cols: A L U Q B S P D Y
[148 116 116 127 133  97 136 130 148] -> q_261
[ 81 196 169 125 124 123 124  90 142] -> q_354
[122 176 153 142 130 111 186 140 150] -> q_380
[ 81 196 169 125 124 123 171  96 180] -> q_425
[122 176 153 142 129 109 177 147 140] -> q_956
len: [ 81 196 169 125 124 123 171  96 180]  9
len: [148 116 116 127]  4
len: [ 81 196]  2
len: [122 176 153 142]  4

cols: V K H X W T M
[111 178  86 189 137 183 108] = q_720
[175 113 150 109 111 127 124] = q_53
[ 91 176  70 178 178 150 103] = q_117
down: [124 103]  M
down: [108 124]  M
down: [113 176]  K
len: [175 113 150 109]  4

cols: N G F C R E J
[146 118 140 111 205 115 125]  q_681
[127 120 119 124 126 113 126]  q_372
[128 118 128 128 122 113 120]  q_885
[121 127 169 115 133 157 148]  q_292
[128 116 133 129 123 117 113]  q_697
[129 116 123 122 121 116 128]  q_985
[ 70 141 149 145 113 151 147]  q_323
[ 99 134 119 122 141 189  95]  q_750
[138 109 130 128 121 114 121]  q_347
[132 115 123 132 127 112 125]  q_911
[128 118 128 128 154  96 146]  q_104
down: [121 113 141]  R
len: [ 70 141]  2
len: [138 109 130 128 121]  5
len: [127 120]  2
down: [122 145 122]  C
down: [ 95 121]  J
down: [149 119 130]  F

cols: tudu Ronu nebo Pabi
[ 75 125 132 150] = q_359
[161 119  48  75] = q_488
[155 125 208  94] = q_424
[161 129 206 149] = q_975
down: [132  48 208]  nebo
len: [161 129 206 149]  4
len: [155 125 208  94]  4
down: [ 94 149]  Pabi
len: [161 119]  2

cols: gaf kab talov Kulam Nos gutam Gavez vegu Beb kar
[104 147 123 135 126  91 152  98  85 177] = q_178
[104 147 123 135 126  91 117 134 118 131] = q_322
[132 138 151 130 114 157 112  93 124 161] = q_838
[133 146 138 125 143 125 126 139 126 115] = q_664
len: [104 147 123 135 126  91 117]  7
len: [132 138 151 130 114 157 112]  7
len: [133 146 138 125 143 125 126 139 126]  9
len: [132 138 151 130 114 157 112  93 124 161]  10
len: [104 147 123 135 126  91 152  98]  8
down: [161 115]  kar
down: [118 124]  Beb

cols: gonud Nof mosu tefog sab
[147 168 171 189  71] = q_516
[147 168 128 106 151] = q_278
[147 168 204 189  71] = q_134
len: [147 168 128]  3
q: [147 168 171 189  71]  q_516
len: [147 168 171]  3
q: [147 168 204 189  71]  q_134

cols: dezok podo piri Refon kasu Vov nol
[ 85 119 154 139 115 106 116] -> q_336
[106 125 111 102 141 187 105] -> q_803
[141 127 124 121 136 128 130] -> q_443
[132 126 115 130 126 126 130] -> q_396
[ 89 125 106 133 145  98 102] -> q_873
[164 142 159 127 104 197 158] -> q_387
[122 130 129 133 135 129 130] -> q_816
[122 149  84 146 136 116 131] -> q_748
[133 121 114 118 139 130 131] -> q_102
down: [102 121 130 133]  Refon
len: [164 142 159 127 104 197]  6

cols: mos kika zev Nes zetu Lenag mor pud tume Kuva
[100 126 136 141 114 135 121 119 123 134] -> q_824
[123 132 128 124 122 107 113 123 127 140] -> q_560
[139 118 126 146 132 129 145 129 125 154] -> q_635
[103 130 134 122 113 135 112 128 114 137] -> q_410
[101 125 120 106 122 151 126 133 100 119] -> q_344
[124 128 130 136 136 201 139 131 140 135] -> q_145
[150 131 128 132 123  95 116 131 127 138] -> q_4
[121 126 130 117 143 104 128 133 147 100] -> q_973
[116 132 126 123 130 100 130 130 136 123] -> q_329
[136 127 126 109 120 130 131 120 111  99] -> q_259
[121 130 123 142 121 102 126 132 131 135] -> q_778
len: [121 126 130 117 143 104 128]  7
down: [114 122 132]  zetu
len: [103 130 134 122 113]  5
down: [139 116]  mor
q: [150 131 128 132 123  95 116 131 127 138]  q_4
len: [139 118 126 146 132 129]  6

cols: vad tole Gavi luf nise dufut rem parot
[123 119 156 120 124 132  95 129] : q_213
[132 125 100 123 125 129 147 119] : q_454
[123 121 163 121 120 134  65 122] : q_65
[124 118 128 119 128 124 150 131] : q_924
[122 122 163 121 120 162 106 121] : q_871
down: [119 125]  tole
len: [122 122]  2
len: [124 118 128 119 128 124 150 131]  8
down: [124 162]  dufut
down: [156 100 163]  Gavi
len: [132 125 100 123 125 129]  6
down: [147  65 150 106]  rem

